In the rows, 128 means zero.
Each path is a new rotation, seen through one point. The rows after it are directions, each followed by how far the rotation turns it, in degrees a step (0 if it stays put).
Each turn is a multiple of 5 degrees from 10 to 175, or 0.
Each row of a path follows its step; steps can be skipped.
Rotation 1:
step 1: [132 126 130 128 122 122 125 120 133 129 125 138 123 128 141 123 122 135
 123 113 133 140 150 126 130 129 131 128 145 117 134 126 123 128 134]
step 3: [126 131 142 134 118 133 132 131 137 140 128 145 128 122 134 127 119 136
 126 132 129 128 138 134 127 116 116 114 129 140 126 122 130 131 137]
step 4: [120 129 138 129 137 129 124 128 120 139 131 135 133 131 124 129 107 132
 130 115 126 124 142 139 133 141 118 124 137 117 125 125 125 128 127]
step 6: [138 127 135 126 121 134 128 126 122 134 117 141 135 135 140 126 124 129
 119 120 131 132 137 129 128 126 132 116 140 122 140 127 145 120 136]
step 7: [130 139 140 131 126 122 127 130 128 123 132 143 130 124 126 132 120 128
 128 122 116 136 137 120 145 135 121 108 130 134 126 127 121 127 139]
step 8: [116 122 133 138 126 123 128 128 124 137 138 145 121 132 141 127 114 118
 123 120 128 130 137 137 127 117 114 127 133 130 131 121 126 135 128]
step 11: [132 120 128 123 128 125 121 135 115 128 132 149 130 128 138 128 121 144
 121 127 126 134 145 125 138 126 120 118 133 124 131 133 133 121 128]
step 12: [130 131 126 137 122 125 130 132 121 126 128 144 123 135 125 130 114 119
 116 105 118 133 123 126 130 130 129 117 134 125 126 119 118 128 135]
step 13: [129 125 123 138 122 125 137 116 129 132 121 136 129 124 140 127 119 118
 138 125 126 127 145 129 134 113 121 118 140 132 138 120 126 130 133]
Directions:
[127 129 123 130 127 129 128 127 124 131 123 127 131 125 126 126 129 124
 126 126 130 132 127 124 124 127 130 131 132 132 131 122 128 128 126] => 100
[128 132 128 122 123 131 130 126 127 126 129 127 131 129 135 126 131 130
 131 128 132 129 124 129 132 130 130 132 133 128 130 129 128 126 130] => 85
[128 124 126 127 128 128 130 125 128 127 130 128 125 126 126 123 125 126
 125 120 129 126 127 129 130 127 127 132 132 128 127 133 123 132 125] => 95
[130 127 128 131 126 134 131 131 128 130 126 129 126 128 129 128 128 130
 129 123 132 123 126 127 124 128 131 126 126 129 124 129 128 124 135] => 120
[120 130 130 127 130 131 130 132 129 133 126 130 129 131 125 124 128 130
 133 131 127 123 129 128 126 128 128 131 130 131 127 129 127 133 126] => 65
Rotation 2:
step 1: [131 128 116 135 140 135 121 144 131 128 120 132 118 118 126 132 120 123
 127 143 125 140 135 130 122 136 120 124 121 115 126 114 125 142 136]
step 2: [124 120 119 131 123 128 122 111 116 127 134 135 132 114 134 117 139 117
 121 114 119 122 126 117 129 116 136 122 124 136 138 129 127 122 133]
step 4: [121 115 125 122 122 138 130 118 130 122 111 127 124 109 132 126 121 119
 130 127 114 121 122 120 120 130 126 132 120 138 133 120 123 112 132]
step 5: [115 133 123 119 139 121 130 131 123 137 134 130 148 125 134 116 131 129
 116 138 132 143 129 126 130 124 129 125 130 115 124 142 140 131 131]
step 6: [130 128 133 122 123 131 139 124 124 126 111 125 107 118 126 137 138 142
 121 127 120 128 141 118 119 134 125 136 125 138 132 130 125 124 140]
step 7: [117 128 121 131 131 124 117 123 134 132 113 142 147 129 128 115 121 133
 129 141 139 120 123 126 134 132 135 119 117 122 128 139 128 127 130]
step 11: [126 125 126 122 120 110 123 117 135 136 124 131 128 142 137 136 131 132
 134 112 131 135 138 131 135 135 124 117 138 125 137 128 130 134 145]
step 12: [135 141 132 134 141 120 127 132 140 136 131 136 126 117 113 128 118 133
 126 128 127 114 133 129 124 118 128 133 120 135 112 121 113 123 128]
step 13: [114 115 120 133 123 123 117 121 121 130 140 127 130 131 124 135 131 125
 144 122 129 142 118 130 128 140 116 114 132 121 130 127 119 123 138]
Directions:
[127 121 131 125 128 129 128 127 126 126 130 128 122 127 125 128 128 125
 131 130 129 133 131 128 132 132 132 130 127 133 129 126 126 126 132] => 160
[128 133 125 126 125 123 126 131 128 127 131 122 125 129 128 133 129 126
 129 128 129 127 129 126 127 130 126 130 126 130 130 131 135 130 132] => 135
[131 125 126 125 130 129 128 134 127 131 127 128 133 124 128 126 131 125
 133 123 129 130 126 128 129 129 128 124 125 127 134 130 128 126 127] => 125
[126 129 128 130 131 129 127 129 128 124 126 129 130 129 127 128 128 129
 129 131 131 127 120 127 124 134 130 127 129 129 132 120 130 126 131] => 120
[127 128 125 126 128 127 137 127 127 129 130 132 129 134 131 129 132 127
 127 127 130 131 128 127 126 131 125 129 123 132 128 125 126 132 126] => 135
Rotation 3:
step 2: [133 126 129 131 128 136 116 141 130 131 139 131 124 134 122 134 131 123
 126 128 105 132 142 118 125 124 125 136 129 123 134 142 127 132 132]
step 3: [133 133 120 125 131 126 117 117 135 138 130 122 131 123 136 127 135 127
 125 122 107 138 137 124 126 117 133 129 115 121 120 133 117 130 126]
step 5: [114 148 139 123 124 132 134 132 140 146 129 127 125 136 130 128 131 129
 138 129 129 116 134 120 135 129 129 124 127 122 127 132 134 123 137]
step 6: [127 124 124 133 126 134 142 121 142 144 125 133 129 133 117 125 138 132
 137 129 123 132 129 113 126 122 124 133 125 134 129 126 136 115 141]
step 7: [131 122 116 118 118 128 131 133 142 129 125 126 128 129 126 130 129 126
 134 120 123 138 140 132 132 119 120 121 116 144 140 125 142 130 135]
step 9: [129 120 132 135 119 139 131 133 124 140 124 113 109 129 113 132 120 129
 122 127 131 128 128 114 129 134 130 121 128 127 136 133 129 137 123]
step 10: [125 127 136 128 125 136 117 135 130 130 118 128 121 133 121 139 128 127
 126 129 115 133 138 114 127 127 127 132 130 129 144 131 109 132 138]
step 12: [130 134 130 126 116 126 128 132 124 132 135 124 127 118 148 143 126 122
 135 127 126 126 131 115 127 124 126 127 116 129 119 137 134 144 126]
step 13: [125 140 145 135 125 127 133 134 139 142 129 122 128 118 132 132 138 115
 140 133 124 123 121 118 133 123 139 126 126 121 127 132 127 126 129]
Directions:
[129 128 130 130 127 132 122 126 128 129 128 131 125 124 124 123 125 128
 128 129 128 131 132 132 125 132 131 130 128 129 129 126 129 135 130] => 45
[131 131 126 129 130 127 129 127 128 124 122 128 127 128 122 130 129 133
 127 124 130 131 126 127 130 131 124 127 128 126 136 129 132 129 126] => 40
[129 129 130 126 125 126 128 124 124 129 127 131 128 126 125 130 121 130
 131 130 130 124 128 131 131 123 131 124 126 128 127 135 129 127 125] => 90
[131 126 129 126 129 130 127 129 130 130 118 130 132 128 125 128 132 124
 126 131 125 129 127 130 128 125 129 128 124 131 128 125 124 127 124] => 100
[131 125 127 126 124 129 133 131 130 130 129 129 127 126 126 124 129 128
 133 129 132 128 126 133 136 127 128 131 128 129 129 125 131 126 133] => 45
Rotation 4:
step 0: [134 128 133 135 125 122 134 115 129 126 121 129 121 146 130 133 139 128
 133 126 127 137 141 124 132 137 113 117 124 124 120 140 146 130 133]
step 1: [129 129 135 138 111 120 127 129 119 132 119 134 131 134 137 136 123 123
 138 132 109 138 120 128 125 138 120 113 132 128 131 113 125 126 129]
step 5: [121 149 123 134 128 118 130 135 122 124 131 112 124 144 134 120 128 127
 133 127 133 136 132 127 109 133 133 125 122 119 117 133 133 121 125]
step 8: [122 134 134 133 120 131 127 127 123 127 111 122 135 130 121 132 123 126
 130 131 129 127 132 124 127 145 125 106 121 137 111 127 117 114 123]
step 9: [129 115 132 129 133 133 135 131 112 130 122 130 130 143 132 131 132 126
 136 131 130 125 143 121 122 137 107 128 123 141 124 120 144 132 124]
step 10: [126 140 140 142 110 117 135 121 123 137 124 134 124 137 124 133 118 122
 141 123 129 133 125 123 133 137 123 127 120 136 124 131 133 114 123]
step 11: [126 127 119 137 124 132 126 128 115 125 115 125 118 146 139 125 129 128
 133 135 133 138 136 133 131 144 118 124 130 141 140 118 126 127 139]
step 12: [128 139 124 134 117 118 134 141 120 130 137 136 122 143 141 141 136 119
 134 118 130 126 128 133 131 140 128 135 125 122 121 121 138 118 122]
step 13: [134 130 129 127 126 119 128 129 113 118 122 135 110 130 128 117 130 128
 144 124 140 137 132 137 134 137 130 109 137 127 129 125 122 120 134]
Directions:
[131 127 127 131 125 129 128 128 127 128 123 135 125 128 128 131 128 129
 128 126 125 132 132 123 130 130 130 134 129 126 128 126 128 126 134] => 35
[131 125 129 123 130 129 134 133 127 129 125 129 128 125 123 131 127 132
 132 129 133 128 127 124 126 128 129 128 128 129 125 126 124 129 124] => 65
[130 128 126 126 124 121 130 132 131 128 127 130 126 129 130 126 134 128
 130 127 130 130 124 131 130 128 123 129 128 125 132 126 124 131 130] => 35
[125 125 130 128 127 127 130 123 130 127 125 127 132 127 124 127 133 127
 126 124 122 127 128 123 127 125 121 123 127 128 126 126 127 129 128] => 45
[131 123 130 128 124 127 127 122 129 128 124 129 128 128 127 126 123 124
 132 125 131 131 122 129 125 126 131 127 133 129 130 129 131 130 128] => 115
Rotation 5:
step 0: [136 136 126 141 123 126 127 118 128 129 128 124 128 128 133 142 117 119
 116 122 124 136 136 126 132 147 120 139 134 129 131 133 136 141 122]
step 1: [126 122 134 133 127 124 133 134 141 134 131 134 127 124 146 122 131 143
 109 122 126 133 125 132 121 135 128 139 127 128 138 136 135 138 119]
step 5: [136 130 131 137 146 133 137 131 131 126 123 131 123 133 116 136 127 126
 128 138 117 137 132 122 117 134 120 123 122 130 133 134 150 130 130]
step 7: [131 125 139 121 121 129 136 137 147 141 123 119 129 139 139 133 114 127
 114 122 129 138 132 137 133 125 127 135 124 132 134 121 130 134 123]
step 8: [125 113 126 133 142 126 140 124 132 122 136 127 116 130 147 128 125 127
 124 134 117 137 129 134 133 124 130 129 128 142 134 117 131 136 137]
step 9: [128 128 136 131 134 125 116 138 128 109 141 123 122 123 121 119 118 121
 118 124 123 143 125 119 122 124 140 127 130 134 132 125 123 138 133]
step 11: [141 137 119 139 129 125 132 121 128 127 139 135 123 129 134 142 120 119
 118 125 115 131 134 128 125 138 112 136 132 124 130 134 142 132 131]
step 12: [129 129 137 139 137 126 125 125 142 132 128 129 128 123 132 117 127 136
 112 116 124 130 132 134 111 137 129 135 129 132 137 142 136 132 117]
step 13: [129 124 130 117 141 120 121 129 136 125 111 126 140 133 143 131 123 130
 118 125 121 143 122 142 127 123 124 124 125 130 125 125 130 138 118]
Directions:
[133 129 126 125 126 125 126 126 127 128 132 130 129 124 132 128 130 128
 133 132 128 134 130 130 127 123 128 129 134 128 125 129 128 129 124] => 160
[128 134 129 130 128 127 127 129 125 130 130 133 128 131 123 131 132 128
 132 130 125 129 130 125 130 131 128 133 125 126 132 130 128 131 124] => 65
[131 130 128 124 126 127 131 130 125 129 127 125 135 130 125 131 129 122
 127 122 127 129 130 131 131 127 128 128 130 126 127 127 123 127 129] => 100
Rotation 6:
step 2: [115 144 136 132 130 119 122 124 128 128 135 143 126 118 117 142 128 132
 132 117 126 126 138 123 123 126 127 143 125 124 137 121 138 130 127]
step 3: [128 142 117 118 109 133 126 116 132 128 135 120 126 118 116 128 124 134
 135 130 126 137 128 129 128 115 124 134 136 129 116 121 119 128 125]
step 4: [115 119 124 136 128 114 123 125 124 134 127 119 130 127 124 111 123 127
 131 142 137 114 124 130 132 114 129 135 118 136 117 126 122 127 125]
step 7: [116 110 132 123 130 123 131 141 127 114 132 128 124 118 123 131 140 135
 111 126 139 126 112 129 126 123 129 131 131 132 135 124 122 130 130]
step 8: [115 140 128 131 121 125 126 116 125 120 127 132 120 129 125 138 131 122
 111 122 133 118 127 132 127 144 135 137 142 129 123 135 139 130 133]
step 9: [125 129 121 122 126 127 133 119 132 136 138 127 131 118 115 127 127 130
 132 123 123 120 132 129 118 133 130 138 126  99 121 122 129 133 122]
step 10: [129 122 110 112 118 121 136 119 124 125 131 129 131 132 123 128 124 133
 130 142 126 123 113 124 122 116 129 132 122 135 132 133 127 120 114]
step 11: [117 130 126 134 123 116 127 125 116 123 130 121 140 128 141 120 125 123
 132 126 127 116 141 135 130 118 122 132 126 135 135 143 144 126 127]
step 12: [129 132 134 138 121 128 122 137 126 124 124 131 135 115 125 140 125 117
 132 123 124 129 134 131 114 114 117 122 132 118 137 127 120 141 116]
Directions:
[129 130 126 130 130 131 132 125 127 126 129 124 131 130 125 130 128 126
 131 127 127 134 130 126 125 130 129 130 129 124 133 121 124 129 126] => 110
[129 133 128 129 124 121 128 130 128 126 130 128 133 125 130 129 123 129
 129 132 127 133 129 126 126 124 132 129 125 126 126 128 130 123 129] => 45
[131 129 123 128 127 129 128 128 123 133 131 127 127 129 127 123 128 126
 131 133 131 123 129 125 132 131 128 127 128 125 129 131 126 122 123] => 65
Rotation 7:
step 1: [120 134 135 115 138 129 135 136 132 128 135 130 133 142 131 129 126 131
 132 141 135 141 124 123 130 126 120 135 141 132 130 122 130 130 151]
step 2: [142 139 123 127 128 126 122 125 124 137 125 133 132 140 129 135 106 124
 134 137 125 140 143 123 130 122 123 125 112 129 134 123 126 135 129]
step 3: [128 125 127 133 140 123 113 138 119 125 124 123 124 141 134 127 120 138
 132 129 119 116 122 132 117 117 114 129 128 120 130 131 120 119 113]
step 5: [129 120 127 124 121 135 133 125 118 138 133 132 119 133 121 125 126 124
 123 128 119 135 140 129 140 115 137 143 113 134 137 139 135 131 119]
step 7: [124 141 116 139 133 138 129 132 142 135 137 138 133 136 133 144 141 132
 125 136 127 132 123 127 131 133 136 131 130 126 118 133 139 119 139]
step 8: [139 119 126 134 128 123 142 126 136 133 140 130 127 133 132 128 127 127
 123 144 127 129 144 118 124 124 130 124 125 114 137 125 146 134 120]
step 9: [127 124 122 120 133 116 137 128 118 125 139 113 132 133 130 127 114 133
 131 138 135 112 111 131 131 131 123 114 120 124 125 130 135 128 127]
step 11: [113 113 128 122 126 136 128 122 121 133 142 123 127 126 139 129 136 127
 137 120 125 126 143 121 124 122 131 134 130 113 145 122 123 133 124]
step 12: [127 115 130 125 128 131 131 134 115 127 140 117 123 126 128 142 129 133
 144 122 133 128 121 126 130 121 126 120 129 151 128 126 130 134 141]
Directions:
[125 123 126 127 128 127 131 130 131 128 130 127 122 127 125 123 129 133
 128 130 127 127 130 129 127 129 122 129 130 123 132 126 123 126 127] => 135
[127 123 129 127 128 128 129 127 127 126 131 130 130 125 131 128 132 129
 126 129 132 133 130 122 131 122 123 128 133 129 127 130 133 127 126] => 100
[128 127 131 129 130 125 130 127 123 131 127 127 124 131 133 130 128 125
 127 128 131 130 127 129 134 133 130 124 134 125 129 129 124 125 129] => 140
Rotation 8:
step 1: [140 123 135 117 139 121 135 137 137 131 132 136 123 115 131 124 129 114
 126 129 114 124 117 130 130 132 111 138 136 128 129 113 119 133 135]
step 2: [117 132 119 120 144 129 117 135 122 128 112 125 121 125 133 132 133 116
 116 126 119 131 122 135 110 122 119 132 113 125 126 134 121 134 134]
step 3: [121 147 135 116 122 130 121 126 124 128 129 125 145 138 136 133 115 117
 133 133 134 125 119 129 114 142 130 132 132 129 139 130 115 130 132]
step 6: [131 134 133 126 142 114 127 137 132 132 134 135 128 133 125 116 113 111
 122 135 132 129 127 129 126 137 112 131 133 145 131 123 130 136 112]
step 7: [134 120 135 123 139 128 130 139 119 125 113 123 125 123 128 126 146 120
 129 133 126 123 115 130 116 120 118 130 139 135 122 127 107 134 125]
step 8: [120 129 125 127 122 131 117 119 126 131 119 132 119 128 132 126 131 117
 121 135 131 116 121 143 109 140 125 135 125 131 143 134 122 122 147]
step 9: [126 149 139 106 121 128 126 138 130 123 133 138 129 136 124 127 133 128
 131 127 119 124 130 116 120 142 122 132 122 131 139 118 127 136 133]
step 12: [134 126 135 124 121 117 138 137 128 130 124 130 138 122 131 124 120 119
 131 134 125 127 113 116 114 132 124 141 142 140 137 136 118 136 114]
step 13: [135 125 121 124 130 131 123 117 124 112 130 129 116 116 121 126 134 125
 118 133 111 121 118 140 110 124 118 126 131 143 132 129 117 130 129]
Directions:
[125 127 128 126 124 129 122 129 127 127 126 126 123 121 129 127 127 124
 129 129 130 131 133 132 130 125 132 131 125 128 129 127 128 126 126] => 125
[128 126 131 125 133 131 129 128 124 131 132 133 124 129 122 126 122 129
 132 125 130 130 125 130 130 130 131 129 127 128 130 127 126 129 130] => 140
[128 129 124 132 131 128 128 127 129 130 132 132 124 131 132 128 128 130
 125 133 124 129 128 134 128 128 129 128 123 134 131 126 130 128 125] => 160
[128 122 129 131 128 127 127 129 130 122 128 129 126 127 126 124 128 126
 123 130 132 127 122 125 131 127 129 127 130 135 126 129 130 129 128] => 55
[131 128 130 131 127 128 125 122 125 130 129 130 129 125 127 127 126 131
 128 128 131 130 132 129 124 126 125 124 132 131 126 131 127 132 122] => 45
[121 135 128 128 129 122 130 127 130 126 129 129 126 127 131 124 126 129
 131 128 132 129 130 127 127 133 130 128 129 129 127 134 129 129 129] => 125
[127 130 124 130 130 126 124 122 127 123 129 127 131 132 126 128 124 129
 128 131 131 127 130 131 130 125 124 133 130 128 131 126 127 125 133] => 135
